In the data rows, 128 means zero.
What is the hidden score of each row? Scores go from 0 to 20, and 10 is about the middle. The score is a weighted sum of the row's numbers plus the product of two more (or one squared), each taken from its middle value.
[155 114  96 109 165  98 160  85 158 100 120 119  86 168 165 133 152 147 150  96 158  71 118] >> 4
[114 124 131 122 109 139 116 128 127 131 141 112 134 124 131 140 114 115 107 142 130 140 140] >> 13
[132 118 133 122 120 120 123 116 142 121 145 123 116 139 139 144 123 108 118 128 142 130 135] >> 9
[114 112 128 109 105 138 119 117 148 117 154 106 120 134 145 152 116 106  99 139 146 133 147] >> 13
[159 148 127 151 153 139 147 132 131 125  91 158 128 117 123 101 153 164 174 111 115 107 107] >> 3
[133 147 156 159 119 144 114 153 108 143 119 148 155 101 100 114 122 123 141 138 103 159 126] >> 10
[129 136 149 144 113 147 116 143 130 135 130 144 139 107 116 127 122 117 129 136 119 148 133] >> 7
[146 116 153 139 100 145 120 118 169 111 151 136 115 126 147 155 123  94 126 128 148 137 148] >> 11
[137 169 113 151 172 122 149 157  73 154  63 158 156 105  85  67 155 196 179 113  80 114  84] >> 10
[123 135 108 116 155 106 139 130 106 137 109 127 128 135 118 108 141 155 137 119 116 113 108] >> 9
[ 98 128 123 117 119 134 115 137 109 139 133 112 142 119 121 129 115 129 105 143 122 142 132] >> 14
[159 166 129 160 164 131 151 155  98 140  69 171 146 105  96  74 160 184 189 108  88 115  91] >> 3
[110 105 122 107 111 131 120 111 149 116 158 104 114 143 151 157 115 104  97 136 150 128 149] >> 11
[157 128 109 129 168  99 156 112 134 118 106 139 108 148 138 113 150 151 160 100 133  92 109] >> 2
[122 105 106 103 131 114 137  97 152 110 146 107  99 156 159 149 128 122 112 122 157  99 135] >> 10
[131 147 154 158 120 147 116 159 107 144 117 148 156 101 100 111 127 128 140 139  99 160 124] >> 11
[141 119 136 127 122 117 127 117 144 121 147 130 119 136 135 145 120 106 122 124 137 134 134] >> 6
[110 118 136 122 101 154 114 130 141 121 145 116 132 122 139 147 116 111 104 142 136 140 148] >> 14
[138 163 126 153 168 120 139 161  78 153  76 160 156 107  87  74 149 180 170 117  83 128  91] >> 9
[122 151 140 142 136 121 117 165  79 157 108 146 161 105  84  97 127 141 136 136  86 158 108] >> 11
[149 121 152 145 113 138 125 123 160 116 144 144 117 126 138 146 127 102 135 124 141 135 139] >> 7
[127 133 148 145 112 146 118 144 131 136 132 144 139 108 117 128 122 118 128 138 119 150 133] >> 7
[128 135 145 145 125 126 119 143 116 139 129 144 139 120 112 123 124 117 135 130 114 149 127] >> 6
[123 147 129 139 134 147 131 148 109 140 101 139 147 105 108 105 133 155 141 128 106 132 117] >> 13
[151 157 174 183 123 155 115 170 111 147 110 174 162  85  89 106 127 127 161 132  88 167 119] >> 7
[135 107  78  88 170  71 157  83 135 113 129 101  89 180 157 133 140 141 126 104 159  74 115] >> 6
[129 140 149 147 114 149 117 150 119 138 121 142 148 104 108 120 125 127 134 138 111 150 127] >> 12
[132 136 101 125 167 107 150 122 112 129 101 129 122 140 127 106 146 161 152 112 121  98 108] >> 9
[135 115 140 124 112 133 121 115 152 118 149 122 118 132 142 150 118 101 117 132 143 134 142] >> 8
[131 132 136 131 131 110 122 135 111 140 130 132 137 129 112 124 124 121 128 131 117 144 119] >> 9
[129 139 150 149 112 141 115 147 121 136 127 148 143 109 112 123 122 119 135 135 119 149 133] >> 11
[128 151 164 167 112 169 111 169 111 146 113 157 162  84  95 110 125 131 145 142  93 166 127] >> 10
[ 93 112 115 100 114 130 118 117 129 125 150  93 124 140 141 147 112 116  89 142 142 130 145] >> 15
[109 121 144 131  94 178 112 137 150 121 143 115 135 107 140 148 116 111 107 146 136 144 155] >> 14
[120 141 148 147 112 162 117 154 120 139 124 140 152  94 111 123 122 126 129 141 108 156 135] >> 14
[137  92 130 111 105 154 132  85 206  84 166 106  84 151 191 179 127  97 108 123 184 100 166] >> 9
[129 173 169 185 118 172 109 200  82 166  89 181 187  58  63  79 130 149 162 144  63 182 109] >> 10
[152 140 114 134 163 108 151 122 116 126  98 143 121 136 124 103 149 160 163 106 119 100 104] >> 5
[133 157 173 181 103 184 108 177 114 145 109 167 169  72  93 108 126 128 151 144  92 173 132] >> 10
[132 125 151 147 107 156 117 131 151 120 141 135 130 117 136 142 122 109 126 135 136 142 145] >> 10
[113 114 113 107 122 131 129 115 142 119 139 112 115 137 148 142 124 127 109 131 148 114 137] >> 9
[146 113 140 131 117 121 126 107 163 110 156 127 107 144 149 157 122  93 124 122 152 127 144] >> 8
[121 127 101 108 144 126 145 112 125 118 114 109 116 143 144 122 138 155 128 121 139  96 125] >> 12
[120 121 130 121 115 131 122 126 135 126 141 122 126 129 133 139 120 113 115 134 136 134 136] >> 10
[158 118  94 109 169  78 162  85 140 110 119 125  91 172 153 127 147 147 150  96 151  76 110] >> 4
[130 126 141 130 114 136 117 130 136 126 140 127 130 123 128 138 121 111 123 133 132 141 137] >> 9
[117 123 134 125 111 137 120 128 134 127 143 122 128 125 132 139 118 114 113 137 135 137 137] >> 11
[114 106 121 102 112 130 120 105 153 116 157 102 111 145 156 159 116 106  98 136 159 123 150] >> 9
[131 155 151 161 126 142 115 172  94 158 108 157 163  91  86 100 126 137 145 137  89 163 114] >> 7
[132 123 141 133 108 135 119 126 143 123 144 132 125 126 134 143 120 108 121 134 139 138 139] >> 14
[114 125 135 127 109 146 118 134 132 129 138 123 133 118 128 135 120 119 112 139 133 140 139] >> 12
[133 142 113 132 157 113 140 133 102 138 101 135 134 126 113 105 137 156 148 119 109 114 107] >> 12
[130 119  80  95 169  73 153  92 119 123 120 109 100 169 145 123 139 150 130 108 145  81 109] >> 5
[ 91 114 104  94 124 112 120 115 114 133 145  88 126 144 136 142 113 123  88 142 136 126 133] >> 18
[129 110 127 112 119 117 122 108 146 116 154 112 113 146 146 152 118 103 109 129 147 127 142] >> 9
[127 127 140 132 114 132 117 135 129 131 135 127 136 122 124 134 120 113 122 134 125 142 134] >> 10
[122 155 146 154 130 135 117 172  84 158 104 155 167  93  81  94 128 145 143 137  83 161 110] >> 10
[156 143 164 160 118 136 120 146 127 133 126 160 141 107 109 120 128 114 150 127 112 154 127] >> 6
[121 138 148 148 108 157 114 152 119 137 126 138 148 101 110 122 121 123 127 141 111 155 134] >> 12
[121 120 133 121 113 130 120 123 138 123 144 122 125 130 133 143 119 111 114 133 138 134 138] >> 11
[136 136  91 116 177  96 158 112 108 129  93 123 117 148 131 102 150 174 153 105 125  84 100] >> 9
[141 105 128 117 126  99 130  99 156 113 158 118 102 157 150 156 121  92 116 121 154 121 139] >> 6
[140 124 125 131 136 126 137 119 146 119 126 133 113 134 141 131 139 131 138 118 138 112 128] >> 5
[122 121 132 127 123 130 121 126 132 127 140 125 126 126 130 139 120 114 116 133 133 136 135] >> 13
[124 158 152 165 126 149 112 177  87 159 104 160 169  86  81  97 125 141 144 142  81 167 117] >> 11
[127 138 149 148 113 144 115 148 121 138 127 141 146 107 110 122 125 120 132 138 114 155 127] >> 11
[118 128 132 132 118 134 121 137 124 133 133 128 134 121 123 130 121 123 119 134 125 139 131] >> 10
[133 128 120 129 139 119 133 120 127 125 119 127 124 136 133 122 134 138 138 120 131 114 121] >> 9
[130 117 100 106 146 100 145 101 134 118 129 112 106 157 147 133 133 137 124 113 145  97 124] >> 7
[139 162 155 171 136 133 119 174  87 160 101 165 166  89  77  92 130 140 156 133  79 165 105] >> 11
[120 126 143 136 112 150 118 137 138 127 136 130 133 115 129 134 125 117 120 138 131 141 140] >> 10
[136 149 123 140 155 109 136 144  94 147 100 146 145 119  98  96 136 155 153 120  98 129 102] >> 7
[120 122 140 130 102 154 119 136 144 123 141 126 131 117 135 141 119 113 115 138 137 140 143] >> 12
[129 113 133 122 115 131 121 123 151 117 149 127 115 132 143 147 122 107 115 130 144 130 139] >> 6
[138 160 165 170 118 152 112 178  95 154 104 166 170  81  80  97 125 134 152 138  83 170 115] >> 7
[118 131 136 131 120 130 117 137 117 137 132 129 139 119 117 127 120 123 119 137 120 146 128] >> 10
[154 146 161 167 124 138 121 151 121 138 120 164 146 105 102 117 130 119 156 128 104 156 123] >> 6
[124 124 134 125 117 132 119 130 131 128 138 123 130 127 128 134 122 116 118 134 130 139 136] >> 9
[126 134 124 130 128 138 130 131 122 130 117 122 134 121 127 120 132 141 133 130 124 124 126] >> 12
[ 97 101 100  78 122 100 125  97 130 121 161  82 108 162 152 156 114 110  82 137 156 118 139] >> 15
[119 121 130 119 117 131 122 123 133 126 140 114 127 131 133 140 119 116 110 136 134 134 139] >> 12
[127 103 123 103 113 116 123 101 156 112 159 105 105 152 155 159 118  99 102 130 161 120 145] >> 14
[114 125 103 108 146 103 133 116 107 132 122 107 127 146 128 122 131 142 116 127 127 113 119] >> 15
[117 113 124 111 113 134 121 116 145 121 148 109 120 136 145 150 116 112 105 136 146 129 143] >> 10
[111  88 107  86 112 111 128  81 165 103 173  82  92 170 175 174 114  93  83 131 178 108 154] >> 15
[125 140 125 136 133 144 132 141 114 133 107 134 141 114 119 110 134 151 141 129 114 127 122] >> 9
[133 150 109 137 163 118 146 137  94 141  87 137 139 125 109  92 147 176 160 116 105 109 102] >> 8
[120 139 148 146 107 149 114 153 115 141 127 139 152 103 106 121 121 124 125 142 109 156 129] >> 14
[113  88 110  86 112 110 129  84 169 103 175  86  91 169 174 176 113  94  83 129 175 110 155] >> 11
[117 108 123 107 113 121 126 110 146 118 156 108 111 147 148 153 117 106 103 132 150 126 142] >> 12
[135 115 134 123 122 118 124 115 145 118 146 123 115 141 141 146 124 106 119 128 142 128 137] >> 9
[137 146 125 140 141 138 137 142 112 136  98 142 140 115 114 102 143 159 152 123 113 121 113] >> 9
[103 174 168 172 100 204 104 200  82 164  91 157 194  49  72  88 122 154 142 158  69 184 124] >> 18
[151 157 179 186 110 173 112 173 123 139 110 179 162  78  93 110 130 124 164 135  93 171 126] >> 7
[121 127  84 100 164 100 155 108 114 124 105 113 113 154 138 113 146 168 134 110 133  85 109] >> 11
[120 116 126 118 116 130 122 119 139 124 146 112 121 135 139 145 118 111 109 133 139 131 140] >> 10
[134 125 151 145 111 143 119 133 148 121 143 139 126 121 131 142 124 104 128 131 133 144 141] >> 9
[115 124 117 117 123 142 128 123 133 124 127 113 126 126 139 133 126 135 121 133 136 120 134] >> 11
[125 146 150 151 117 147 114 161 108 145 119 144 157  98 100 113 123 129 133 138 102 160 125] >> 9
[131 140 149 150 116 147 118 153 121 138 121 148 146 103 107 119 125 125 136 134 111 152 128] >> 8
[122 132 141 135 116 142 118 142 125 133 130 131 139 114 119 127 124 123 122 137 122 144 133] >> 10
[115  93 116  94 108 123 125  96 166 103 166  95  99 158 168 168 119 100  91 132 168 114 150] >> 17
[101 112 100  90 134 101 124 111 110 135 146  89 122 151 135 138 115 124  91 134 136 124 130] >> 14
[116 103 121 108 114 130 126 104 160 111 158 106 107 146 157 160 120 103 101 132 158 121 150] >> 11
[124  94 126 104 109 121 125  94 173 102 169 103  96 158 169 170 118  92  97 129 173 117 154] >> 13
[109 105 115  99 114 120 121 104 144 118 158  98 111 150 153 156 113 104  91 136 159 123 146] >> 11
[122 114 137 122 105 143 119 124 150 118 149 117 122 128 144 149 119 108 111 137 144 134 146] >> 13
[121 145 149 148 117 144 113 161 101 148 116 148 158  98  95 109 122 131 133 142  99 160 119] >> 11
[138  67 125  88  93 128 132  56 228  71 198  92  63 180 212 209 117  63  87 120 213  95 178] >> 16
[125 124 148 142  97 163 116 135 148 121 142 129 132 113 135 144 118 110 121 140 135 144 152] >> 16
[ 98 109  82  76 142 109 142  96 125 119 135  81 107 163 156 140 129 146  96 127 150  91 131] >> 15
[132 116 147 129 101 151 116 125 158 115 148 126 122 125 143 149 122 102 117 135 145 137 147] >> 13
[152 158 108 143 182  91 154 136  85 145  77 154 136 129  99  79 154 179 176 104  97 103  84] >> 6
[125 123 141 132 109 145 117 130 145 123 144 123 129 121 135 144 119 107 117 137 136 141 142] >> 10
[126 144 150 155 111 157 113 159 117 142 122 148 154  95 104 117 123 127 133 140 108 159 129] >> 9
[118  94 110  91 122  99 128  87 158 108 168  96  93 167 165 166 116  98  92 126 169 113 148] >> 7
[160 154 104 141 194  75 160 133  88 145  77 156 130 139 100  78 160 180 183  96 100  97  79] >> 2
[155 151 151 167 141 138 133 155 122 136  97 174 142 103 104  99 145 146 174 116 103 134 110] >> 1
[124 127 147 134 102 160 115 136 143 122 138 129 136 113 132 139 123 114 122 139 132 146 143] >> 14
[114 122 125 116 116 130 123 126 126 129 140 111 129 131 132 139 116 116 110 137 132 134 139] >> 11
[144 151 132 151 146 125 134 148 108 142 100 156 143 112 102 100 140 150 159 120 105 131 106] >> 5
